Rotation paths and how fast each direction turns (deg/step):
Each turn is a multiple of 5 degrees from 10 to 175, or 0.
Each row of a path follows its step; steps can be skipped.
Rotation 1:
step 0: [3, -11, 9, -20, -21, -7, -21, 18, 18, -20, 33, 14, -28, 5, -15, 2, -12, 11, 11, -14, 3, 3, 27, 43, -3, 0, 20, -39, 6, -11, -1, -10, -10, -22, -22, -33, -1, -29, 2, 26, 10, 6, -15, 23, 16, 0, 4, 7]
step 1: [-2, 11, 2, -11, -24, 9, 3, 35, -34, -13, -37, -8, -3, 6, 6, -3, -10, 9, 7, -10, 10, 30, 22, 7, 0, 5, -9, 9, 11, -4, -22, -46, -15, -2, -15, -2, -9, 5, -3, 24, -8, -34, -19, -2, 8, 5, -18, -47]
step 2: [0, -1, -1, -20, -22, -12, -4, -19, 3, 32, 3, 22, -14, -28, 9, -16, 12, -1, -13, -10, -28, 16, 2, -13, 19, -32, -19, -4, 15, -16, 34, -22, -7, 1, 12, -15, -1, 8, 23, -5, 5, -22, -13, -40, -19, -23, -26, -22]
step 3: [46, -33, 22, 11, 20, 14, -22, -22, -19, 23, -15, 12, -24, 14, -10, -16, 9, -8, 19, -2, -24, -1, -1, 6, 6, 21, -19, 17, -5, 1, 24, 9, -20, -23, 14, -9, -13, 19, -18, 3, 1, 4, 30, -17, 29, -2, -12, 0]
step 4: [20, -12, -31, 6, -10, -4, -18, 28, -14, 11, -18, 35, 11, -12, -10, -38, 13, 9, 18, -22, 23, -22, -15, 8, -5, 5, -1, -28, 10, -12, -6, 13, -11, 14, -19, -2, 1, 7, -6, -32, -1, 37, 11, 22, 21, -31, 12, -2]
step 5: [-2, -25, -16, 42, -1, -20, 37, 33, 4, -25, 30, 13, -1, 8, 0, 3, 8, 4, -14, 0, 25, -8, -2, 22, -14, 15, -11, -11, 15, -6, 15, -31, -6, -17, -18, -8, -8, 28, 3, -16, 37, -20, -13, 1, 17, 11, -1, 4]
step 6: [-21, -16, -6, 18, -32, -26, -41, 8, 0, 18, 11, -14, -50, 0, 29, 8, 16, 11, -3, -6, 12, 13, 16, 5, 6, -9, -14, 7, -8, 5, -11, -22, 4, -15, -7, -1, 36, -16, -12, 20, 4, -12, -35, 11, 15, -5, 4, 8]
step 7: [11, -5, 4, -25, -14, 14, -15, 8, 20, -5, -12, 23, -9, 11, -4, -4, -4, -16, 13, -8, -7, 42, -5, 23, -3, 16, -3, 5, 10, -37, 5, 8, -10, 23, -4, -22, 30, -14, -18, 26, 0, -55, 3, -22, 0, -2, 17, -22]
step 8: [22, 22, 0, -31, 10, 1, -7, -17, -16, 16, 0, 4, -28, -33, -25, -27, -8, -10, -1, -15, -4, -18, 6, 3, -13, -1, -13, 5, 25, -19, 11, -22, -37, -20, -30, -9, -30, -14, 12, -3, -31, -31, 3, 11, 1, -8, -14, -1]
step 9: [-1, -21, -3, -6, -8, 15, 24, -7, -4, 35, -3, 31, -1, 6, 31, -16, 6, 24, 15, -17, -2, -33, 8, -1, 10, 23, -6, -6, 20, 9, 6, -25, 6, -16, 12, 12, -32, 33, -30, 9, -4, 1, 18, -4, 5, -19, -11, -38]
step 11: [4, -26, 3, 38, 14, -14, -10, 39, -1, 6, 12, 28, -2, -24, -19, -1, 7, 4, -1, 12, -2, -5, -14, -6, 15, 14, -22, 10, 18, 1, 17, -5, -7, 10, -22, 23, 41, -4, -18, -2, -1, -6, 4, -17, 41, 18, 27, 24]
Speeds:
[4, -3, -3, -8, 12, -4, 1, -6, -4, 14, -1, -9, 1, -1, 0, -3, -5, -1, -7, -4, 0, 7, 8, 8, 1, -2, 0, -1, -3, -5, 1, -11, 6, 13, 1, -2, -5, 5, 1, 4, -4, -1, 11, -2, -1, -5, 0, 1] -> 60
[8, 2, 4, 1, 6, 3, -5, -1, 0, -1, 10, -13, -5, -5, -3, -1, -3, -2, 6, 4, -7, -7, 2, 4, 8, -1, 2, -4, 2, 3, 8, -7, -9, -8, -6, 5, -2, 7, 6, 6, 6, 0, -4, -2, 1, 10, 7, 10] -> 135
[0, -4, 5, -6, 6, 9, 7, 9, 12, -5, -12, -8, -6, -2, -2, -4, 3, 3, -8, 9, 3, -3, -2, 0, 2, 0, -5, -6, 3, -1, 8, 2, -6, 2, -1, -5, -4, -4, -5, 2, -6, 5, -3, 7, 5, -9, 3, 3] -> 90
[-5, 2, 2, 7, 8, -13, 1, -3, -2, -1, 2, 0, 3, 8, -9, -6, 1, 7, 4, 4, 2, -5, -4, -1, -5, -9, -4, -7, -8, 6, -2, 5, -7, 3, -2, 3, 3, 12, -6, 0, 1, 1, 0, -8, 9, -10, 2, 0] -> 55
[1, -2, -4, 13, -4, -4, -1, 8, 5, 5, -7, -2, 5, -1, -6, -1, 1, -4, -1, -10, -4, -4, -8, -8, 9, 2, -4, -1, -1, -2, 2, -1, 5, 1, -2, -6, -4, 8, -7, 0, 2, 8, 9, 3, -4, 5, -7, 14] -> 55
[-5, 2, 4, 2, -3, 5, 7, -2, -3, -3, 1, 3, -8, -2, 9, -6, -4, -9, 1, -8, -10, 8, 0, -5, -7, -1, -2, 4, 0, -6, -2, 7, -9, -4, -1, 10, -7, 6, 4, 2, 1, 4, 9, 1, -3, -12, 6, 6] -> 65
